One hidden turn or mirror swaps the rows below in pairs. Which row is each named row swapped with?
The rows were stretched afterwards, more along some directions than others.
ruliz: [ -1.6  -2.4  -2.9 -28.6  22.4  -2.0   3.2 -18.8  25.2  12.7  15.3  24.6
   0.6 -19.8 -25.9  11.5 -20.7  -4.5  -9.3  -5.8  34.8 -16.4]
nasem: [ -8.1  -6.0  27.7  19.8  10.6  -1.7  16.4  24.0  -3.2   2.0 -20.6 -22.2
   3.7   1.7   8.8  23.1 -34.1 -10.4 -48.0  -9.6  26.2   5.3]
lal: [-15.6  20.0  -4.5  37.6   3.2 -12.9  -0.4  10.7  12.0  -4.0 -11.1   1.2
  10.0  20.4  -2.8  -3.3  19.1  -4.6  -8.2  -2.6 -29.2  25.2]
Loloz: [ -2.4  -9.1  10.2 -55.0  27.9   7.0   8.4 -14.0  14.0  15.2  21.6  21.2
   7.1 -30.4 -21.3  -3.8 -33.4   4.7 -16.6  11.4  39.2 -21.4]
relog: [-14.8  15.3  -2.7  19.7 -18.5  -4.0   7.3  36.7  -8.3   1.7 -23.3 -21.9
   3.4  28.7 -16.4 -20.7 -24.5   3.8 -22.3   3.5 -24.1   4.2]
kur: [-16.0   4.0  -4.3  12.3  16.2 -22.8  -4.2  21.3   8.9 -17.1 -13.4   3.0
 -19.9   3.9   3.1 -22.1  28.4 -12.9  -9.5 -20.1 -22.5  11.6]
gediv: [-10.2   0.2 -21.9  34.6   7.6 -16.5   1.9  -4.7  -2.5  -7.5  -2.6  -5.2
   3.6  19.9   3.5 -27.2  55.1  -5.5   3.2 -23.4 -23.4  25.3]
Bosa: [  1.7  -0.7  17.9   7.3   1.1   2.9  11.6  16.4  -8.5  -6.1  -6.5 -24.5
   1.8   2.9  26.0   5.0 -27.5 -19.1 -23.7   0.2  15.0  -1.1]
Vir: [ 17.8  -2.7  23.1   6.4   8.0   1.7  19.7   8.1  -4.1  -4.8  -6.6 -15.3
   3.9   5.0  20.8   1.7 -36.3 -24.9 -31.0 -12.0  12.0  -1.6]
Muvi: [  1.2  -1.6  -4.1  14.6  20.9  -8.7  12.6   1.0   9.5  -6.0  -5.3   0.6
 -23.9  15.0  -4.8 -19.0  45.5  -3.2 -13.1 -35.0  -1.6  15.3]
pel: [-34.1  12.2 -22.2   3.9  14.4  -9.5  -2.7  -6.6  13.1  -4.5 -13.2   9.0
 -11.3  14.1 -41.6  -5.4  41.5   5.5   3.4  -2.1 -24.5  13.2]
mev: [-12.0   3.9  -7.8  25.4  10.0  -4.9  13.7  -5.8  15.7   1.5 -12.0 -15.7
  -2.9  19.7  -9.5  -4.7  39.1   0.5 -21.5 -50.8   4.8  30.3]
dadiv: [ 14.2  -1.6  -6.7   7.5   5.8 -18.2   6.4  -0.8   7.5 -14.6   5.7   3.7
   2.7  10.5 -15.0 -16.0  34.7 -17.7  -3.8 -10.5 -25.5  13.0]
lete: [-35.3  10.9  -6.5  29.4  10.6  -7.1   8.8  15.0  -6.2  -7.8 -31.4  -3.4
 -14.1  22.8  -7.7   6.4  28.4  14.5  -4.8  -8.3 -44.9  18.1]
tapu: [-29.6   9.2  -4.7  29.1   9.6   2.6 -10.9  12.4  11.0 -12.0 -22.4  -9.1
  -6.3  30.9 -14.4 -22.6  39.9   5.4 -18.1 -35.1  12.4  24.6]
bipo: [-10.5 -18.7  -4.3  -2.4   9.2   5.5  -7.8  -8.7   6.2  11.4   3.2  -9.3
  -5.9 -24.7  -5.3   2.1  -2.9   2.1  -4.1 -25.4  31.8  -7.0]
botev: [-16.0   5.3 -12.8   6.1  -8.9   0.7   7.6  27.5   4.3  -5.4  -6.2  -9.9
  23.2  18.7 -26.6 -11.8 -31.6  -1.0 -47.8  22.8  -9.4   6.4]
zop: [ 17.6   2.8  -1.5 -35.7  19.6  -5.2  -4.5 -19.8  10.2  -1.8  28.7  19.6
 -16.0 -30.9   1.8  -0.2  -8.5  -4.9  16.3  -1.7  20.0 -17.2]
niv: [-12.5 -43.9  11.7 -27.5  22.5 -26.3  11.2  -2.4  19.8  -1.0  15.8  -2.8
 -12.1 -36.8 -14.2  34.7 -15.6  -0.2 -31.4  -8.3  18.4  -3.7]
fuvi: [ 11.1 -13.7  -2.3 -16.8  -5.3   5.4 -10.0 -10.7   1.0  19.4  12.0  16.0
  -6.2 -13.7   0.2  10.9  -6.1   6.8  24.1   4.7  23.9 -20.8]
Dul: [ 23.4 -34.7   4.8 -17.2  -2.2 -16.3  -0.6  -9.4  -0.4  15.7  28.1   1.7
   2.5 -40.2  12.7  14.5 -12.6  -4.5   4.0  -0.1  29.2 -10.4]
kib: [ -4.9 -42.3  26.8 -23.1   2.9 -10.6  10.2  -5.8   6.1  13.5  28.0  -0.4
   5.7 -30.5  12.1  24.5 -18.4   0.8 -18.8  -1.3  11.2 -11.3]
dosok: [ 26.8 -27.5  15.6 -15.1   0.2  -9.0 -12.8  -9.4   1.6 -14.1  21.6  10.1
   6.5 -28.1  29.6  28.4  -5.7 -14.2   1.7  -3.9  26.2   3.2]
dekep: [ -3.9   9.7  -5.4  12.3   9.7 -16.9  -1.8   3.2  -4.0 -12.4   2.0  -8.6
 -15.0  15.3  -0.6 -14.6  37.4   1.1   7.7 -25.7 -27.1  25.7]
Kar: [  3.3  -6.0  22.9  24.9  -7.0   1.7   5.2  25.1 -12.4   2.4 -19.8 -18.4
  10.0   6.2  20.2  18.6 -42.0  -7.9 -36.2 -10.4  19.8  -7.3]
ves: [-20.1  15.9  -6.9   3.3 -16.7  -2.4   4.9  33.4   4.7  -2.1 -14.5  -9.2
   6.4  20.3 -30.6 -12.8 -39.7   3.2 -40.9  13.3 -14.2   0.6]
damoz: [  1.4  -2.7  21.1  12.1   5.3  -6.9  10.5  19.7  -8.4  -6.7 -22.3 -17.0
  -0.2   3.4  29.6  14.4 -29.7 -19.2 -21.6  -5.3  13.0  -1.9]
bomi: [ -4.6  -2.0  28.1  18.8   4.2   0.8  12.1  23.1  -3.5 -12.0 -16.4 -29.5
   1.0  14.7  22.2   1.1 -26.1 -22.6 -43.5 -21.5  19.6   1.9]
subi: [-19.5  11.3 -10.3   8.6  -6.0   3.3   8.3  32.8  -3.4   0.2 -12.9 -13.4
  11.5  19.3 -23.9 -21.8 -31.6   6.1 -33.0  21.3 -18.1   9.7]
nevo: [-10.9 -20.4  -3.4  -3.5   6.5 -14.3   4.7 -11.6  18.8  -4.9  16.5   0.7
  24.0   4.5   0.6  21.9 -11.4   3.3 -12.4   1.2 -17.7   2.7]
Tilup: [  7.6   1.4  26.9  27.4   1.6  -0.2   5.2  28.0  -7.9  -4.4 -17.0 -16.4
  14.5   9.8  29.6   4.6 -37.0 -25.1 -37.0 -15.7  23.3   5.5]
Kiroz: [-14.7 -14.5   5.6 -11.7  23.5   0.9  -4.9 -18.0   6.6   1.7   6.4   7.1
  -2.1 -10.6  -4.9  14.0   3.9  -1.3   6.5 -14.7  13.7  -1.7]
giral: [  0.9   4.4  13.1  -1.3  12.1  -1.2  10.7  15.0   7.4  -5.7 -13.1  -8.4
  -1.4   1.0   5.1  19.4 -40.0 -21.2 -37.8  -7.1  25.6  -4.2]
mozi: [  9.8  -7.3   0.8  31.8   4.5 -16.5   2.3  11.8  -6.9  -2.6   1.1 -18.0
  -7.5  10.9  19.7 -33.8  46.8 -17.5   0.5 -34.3  -5.4  21.3]
baro: [-18.3  12.1 -11.7  20.5  -6.0   5.4   9.9  30.8  -2.6  -5.4  -7.6 -14.3
  13.8  31.1 -19.3 -16.3 -19.0   1.1 -48.1   6.3 -17.7  14.6]
bibus: [-20.9  -5.1   7.4  11.6  -0.5 -25.9  14.4  13.0   8.8   4.9  -2.2  -1.4
  -9.9  12.4 -11.2  -7.1  30.5  -3.7 -16.7 -16.9 -35.7  14.2]
kipab: [-24.4   7.0   9.2  -5.7  11.4 -14.5  -4.3  12.7   8.1  -6.4 -26.8   5.1
 -15.9  13.6  -9.0  -0.5  20.7   8.3 -15.3 -24.1  14.2  13.6]
Togif: [ 13.9 -28.8  10.4 -18.5   1.4  -4.7  -6.3  -4.6   5.3  10.7   9.5  16.2
 -13.8 -30.0   7.8  27.2 -21.8  16.9  -2.8 -13.3  37.1 -12.3]
tene: [ 10.4 -19.6   1.0 -22.8   2.3 -16.8  -4.4 -20.0  -2.5  -6.8  10.9  -2.1
  -5.7 -25.0   8.4  21.9   4.3   7.0  16.6   3.1  -1.0 -18.2]
Zanar: [-22.5  18.2  -8.0  23.0  -9.3  10.3  -4.5  40.8  -1.1 -12.3 -29.2 -19.3
   9.3  35.4 -18.6 -27.8 -21.7   3.5 -38.9   0.4 -10.3   9.8]
Pak: [  8.1 -33.4   6.4   3.9   5.3  -9.3   2.7 -17.9  -4.3  22.9  21.1   0.9
  14.5 -34.8   2.3  20.7 -15.7   8.4  -1.8  -8.4  31.3   1.6]
vala: [-31.1   4.3 -22.4  26.0  13.7 -13.7   3.1   3.8  12.9  -5.9 -19.0 -18.3
 -20.9  24.1 -24.0 -19.6  52.9  -4.9 -11.3 -50.6 -14.8  25.4]
bot: [-21.2  16.9 -16.3   3.2  -7.3   2.7   0.5  33.0   0.5  -7.0 -13.6  -1.9
  16.9  26.8 -14.8 -21.0 -33.5   6.0 -32.9  16.0 -24.7   1.0]
rof: [-15.8  -3.8  -1.0  17.3   2.7 -25.2  -5.4   5.3   4.4 -20.7 -20.7 -19.5
 -30.5  22.6 -10.5  -3.7  52.0  13.2   0.5 -41.9 -10.4  16.2]
pobo: [-24.1 -21.5  -1.1 -16.5  15.4  -3.7  14.5  -7.1   1.7   5.3   4.0   6.0
  -0.9 -12.6 -13.6  38.8 -22.0  21.9 -10.0   9.4 -16.6  -5.3]
sarez: [  2.4  -9.0  -8.2  -3.9  -7.1   9.7  -7.5  -9.9   8.1  10.7   3.6   1.1
  15.5  -6.9   5.3  -3.3 -11.0  14.4  -1.8 -26.8  19.1  -4.1]
fafus: [-10.7   8.1  -7.4  13.3 -24.6  -2.2  -1.2  29.2  -4.1 -11.5 -24.2 -11.7
   4.4  24.7 -10.7  -5.3 -26.0   9.0 -30.5  11.0 -18.3  12.7]
dad: [ -2.1   7.7   2.4  30.9  14.1   6.8   6.1   4.0  -1.7   9.8  -5.5  -9.0
 -17.7  25.4  -4.5 -26.6  50.7  -9.8   6.6 -28.8   7.0  18.3]

Vir pairs with fafus
baro pairs with Kar
sarez pairs with mev
bibus pairs with kib
nasem pairs with bot
Tilup pairs with botev
kur pairs with niv
pobo pairs with lete
pel pairs with Kiroz
dad pairs with fuvi
bipo pairs with vala

One hidden turn or mirror swaps the rows below in pairs. Which row is each named row swapped with?
The rows were stretched afterwards, more along some directions than others.
mirov: [ -2.2  21.3 -27.2 -22.5  21.5  12.8 -35.8 -20.8 -25.4 -17.0  11.3 -11.5
   1.0  29.0  -0.1 -11.5   2.5  11.9]
Zot: [-14.7   9.8   2.3  -9.5   1.2  -3.4 -18.4 -12.0  -9.5   8.4  -0.8 -19.1
 -29.6 -25.5   8.4 -30.5  -3.6   9.1]
bega: [ 10.1 -27.5   4.4   5.9   6.6  -9.8  32.8  10.8 -20.3  12.0   9.7  18.2
  16.3  -7.8   0.8  10.7  -5.9 -19.4]
vup: [ 10.8   2.5   4.6   8.9  53.5   1.0  -7.6 -15.3 -42.5  -2.5  18.5   3.3
   7.4  -4.0   4.4  18.7 -17.3 -16.6]
mun: [ -8.5  14.7 -20.1 -12.3  26.5 -17.0 -27.5 -25.8   1.8  14.9  12.4  10.1
  -9.6 -12.9 -15.1 -35.4  -2.2  -7.2]
Seg: [  4.8  -0.3 -11.8   1.9  26.7  -9.4  -3.1 -21.0 -34.2  18.9  22.5   1.1
   3.8 -31.2  -7.9 -17.5  -7.3 -10.0]
zom: [ -8.8   8.7  -9.0 -17.5  21.0   7.6 -34.4 -34.5  -7.0   8.8  21.0 -22.8
 -17.5 -12.4  -6.6 -31.8  -6.9  15.1]
tef: [ -9.4   5.2  12.1  -2.1 -15.3 -11.8  -8.2  -7.5  -5.1  24.3  12.6   7.7
 -22.6 -36.6  -0.9 -31.8   9.2   3.9]
kiga: [ 11.6 -17.4   3.2   7.8  43.4 -22.7  14.2  -7.9  -6.3  46.0  18.7   5.5
  11.6 -21.2 -16.4  -8.7 -21.9 -29.7]
kal: [ 10.2 -15.8   7.1  -2.7  12.6 -10.0  22.8   0.1 -15.9  11.2  -4.2  30.6
   5.0 -17.1  11.9   0.3  -3.8 -13.4]
Vizip: [  2.5  24.2  -3.6 -14.5  34.7  -2.0 -33.5 -30.0 -31.9  -2.8   5.8 -17.8
  -7.8   4.1   1.1 -13.4  -6.9   1.5]
nado: [ 11.8 -18.8   0.2  -6.4  43.6 -27.5  25.6   5.5 -21.4  30.4  28.1  23.2
   9.1 -10.3  -9.7  -0.6 -13.5 -34.1]
zisal: [ -4.2   1.3 -10.7 -24.2  53.0 -23.2  -4.6 -15.6 -28.1  23.8  -2.0  11.8
  -8.2 -22.0 -13.2 -23.3 -10.7 -16.9]
mebog: [ -4.9   0.5  14.5  12.5 -15.5   1.8   1.6  16.9 -22.4  15.0   8.3 -12.7
 -15.7 -19.8  10.1   1.0  11.0  12.9]
kurim: [ 19.8 -13.4 -16.6  -0.2  37.1  -3.2   2.3 -43.5   0.2  13.8  23.9  15.8
  35.8  15.0 -17.2  -7.5 -25.7 -24.7]
lupem: [ 15.9 -19.4   6.5 -11.3  22.9 -28.0  11.0 -19.0   1.5  30.6   7.2  27.8
   7.3 -21.8  -2.8 -22.1  -9.7 -28.5]
sokal: [ 24.2 -30.4  -5.4  -7.1  27.8  -1.1  23.2 -34.1 -11.9  26.9  31.2   1.2
  38.6   6.8  -9.7  -5.0 -32.7 -26.0]
zubo: [ 11.9 -17.6   6.0  -7.8  -4.0 -17.9   6.8 -40.3  13.0  26.1  13.5   3.8
   2.0 -37.3  -1.4 -44.6 -14.6  -8.1]
sezes: [  7.0 -11.0  25.5  -2.0  -8.6   7.8   0.5   1.3 -40.5   5.9  12.6  -6.5
  -2.0   1.9  14.6   2.6   4.9   9.3]
Veliv: [ 12.2  -0.1 -14.1  10.6  75.8  -5.6  -0.1  -4.8 -46.9  21.8  38.6   4.8
  21.5  -4.9  -9.7   4.7 -27.1 -28.5]
vob: [ 19.7  -1.0 -12.5  13.0  48.5  15.3  -2.7 -15.8 -33.4  13.6  40.5  -9.1
  15.5   3.9 -12.4   7.0 -25.2 -13.6]
Tede: [  5.3   7.6 -10.3 -21.8  25.8  -9.2  -3.7 -24.0 -16.2  -3.7  -5.8  14.7
   6.1   7.9  20.1  -7.0  -8.3 -13.4]
Vaf: [ -2.2   1.0 -10.2 -18.7  40.5  -1.1 -22.5 -34.0 -23.4  17.9  15.2 -13.0
   9.6   8.5 -11.5 -16.5 -15.7  -8.9]
Pek: [ 20.5 -15.1  10.0  14.8   3.9   4.4  16.4 -34.2   4.3  15.9  29.6  -5.2
   6.2 -26.2   2.6 -23.6 -36.5 -15.7]
geleb: [ -2.3 -13.9  13.0 -16.7 -12.9 -19.6  11.3 -21.5   2.0  17.7  -8.2  12.2
  -2.2 -23.7   8.3 -24.3  -1.4  -9.7]
zun: [  2.3  -3.5   7.0  -8.4 -16.6  13.3  -1.5  -9.7 -11.7 -18.9   8.5 -14.7
  -5.9  20.1   7.3  -2.1  -1.7  16.7]
fos: [  7.5  -6.9  10.9  11.9  28.4  14.7   2.8  -1.8 -50.3   0.6  22.3 -11.3
  11.4   8.2   2.8  22.6 -16.3  -8.6]
Zado: [  3.9  20.8  -7.4 -10.2   0.5   7.6 -26.8 -19.1 -19.5 -19.3   2.5  -3.8
   1.0  17.2   5.4  -8.2   5.8  10.3]
deta: [-10.5  23.3   4.5  -6.7  26.5  -5.3 -34.2 -18.2 -31.2   8.3  13.6 -21.6
 -18.9 -21.6   1.6 -31.7  -7.2   7.5]
bag: [ 12.8  -7.8 -11.2  13.8  57.4 -15.2   7.7 -16.7 -26.5  23.5  22.0   9.6
  17.7 -18.8  -2.4   0.7 -27.2 -37.0]
zuda: [ 15.5 -10.0  -3.6 -13.0  -8.5  10.2   3.1 -31.7  11.4   1.7  26.8  -3.2
   4.9   6.0  -5.0 -28.8 -18.1  -0.3]
bogif: [ 23.4   0.5  -3.2  -7.8  25.3  -6.3   5.9 -26.1 -20.5 -12.4   6.9  26.6
  26.3  20.6   9.2   7.9 -13.3 -26.1]
nivob: [ 19.3 -25.2  11.5   0.8  34.0  -6.9   6.3 -29.3 -14.4  42.5  25.5  12.8
  21.4 -10.8 -15.9 -18.4 -23.7 -23.7]
molu: [ 18.9 -32.3  16.1   0.5  24.8 -19.0  21.2 -31.3  -4.9  41.9  19.3  11.9
  20.5 -20.3 -19.7 -23.7 -27.8 -25.6]
Beb: [  3.4  24.7  -7.7 -19.1  28.7  -5.8 -22.1 -18.4 -22.0  -6.0   7.0   7.5
  -6.4  11.4   0.1  -8.2  -3.8  -9.7]
buvab: [ -4.2 -13.1  -2.5 -18.0  -1.1 -20.8   1.7 -22.7  10.5  24.4  -5.5  11.5
   1.1 -21.1  -8.9 -35.0  -2.4  -9.7]
ved: [ -1.1  11.7 -16.8 -17.1  37.9 -10.0 -20.8 -49.1  -8.2  17.6  13.0 -10.1
  -6.1 -20.2 -10.9 -43.3 -21.7 -12.4]
gitev: [ 24.6  -3.2  -6.1  11.9  52.1   1.0  -3.6 -29.8 -25.7   0.7  32.1  -3.8
  23.6   9.9 -17.1  -1.0 -37.0 -28.3]
felu: [  7.8 -16.5  20.3   6.6 -28.9   0.8  12.2   4.3  -4.2  15.0  13.3   8.8
 -12.8 -28.4  10.0 -15.2   5.7   4.5]
mor: [  7.2  -4.2  -4.3   7.7  25.3  -7.7   5.3   4.9 -21.7  -0.1  31.3  -1.2
  -3.2  -2.7  -6.0   0.7 -12.0 -12.4]
Bivez: [ 11.9 -33.7   5.6   0.6   7.1  -9.6  39.6  -2.5  -6.6  25.4  13.0  24.1
  17.5 -14.8   0.7   1.3 -14.1 -25.1]
sab: [  0.7 -13.0   7.8  -9.7 -11.4   3.9   8.9   3.6 -31.1   8.8   3.8   9.1
   5.0   4.5   9.4   3.0  12.6  10.6]
vez: [  8.1   7.3 -14.1   0.4  46.9   0.4   3.0 -11.4 -46.4  -3.1  16.3   3.7
   7.9   0.7   6.4   9.7 -15.2 -18.4]
nemu: [ 28.0 -12.7 -14.1   1.8  44.3   2.0   7.4 -22.8 -11.4   7.8  36.3   1.3
  28.7  17.8 -20.0  -2.7 -31.4 -24.0]
Nus: [ 21.3  -0.3 -12.5   3.6  28.7   5.3   1.9 -17.1 -17.6   7.3  48.7  -4.4
  12.0   6.0 -12.0  -3.0 -22.6 -17.8]
das: [  2.9  -3.3  21.4  -8.6  -7.0   7.1   6.9  -9.9 -29.3  -3.1 -12.0   5.6
   3.7   4.9  17.1   7.8  -4.5  -0.4]

kiga pairs with mebog
kurim pairs with zun
Vizip pairs with vob
Bivez pairs with geleb
deta pairs with Veliv
bega pairs with buvab
bogif pairs with zuda

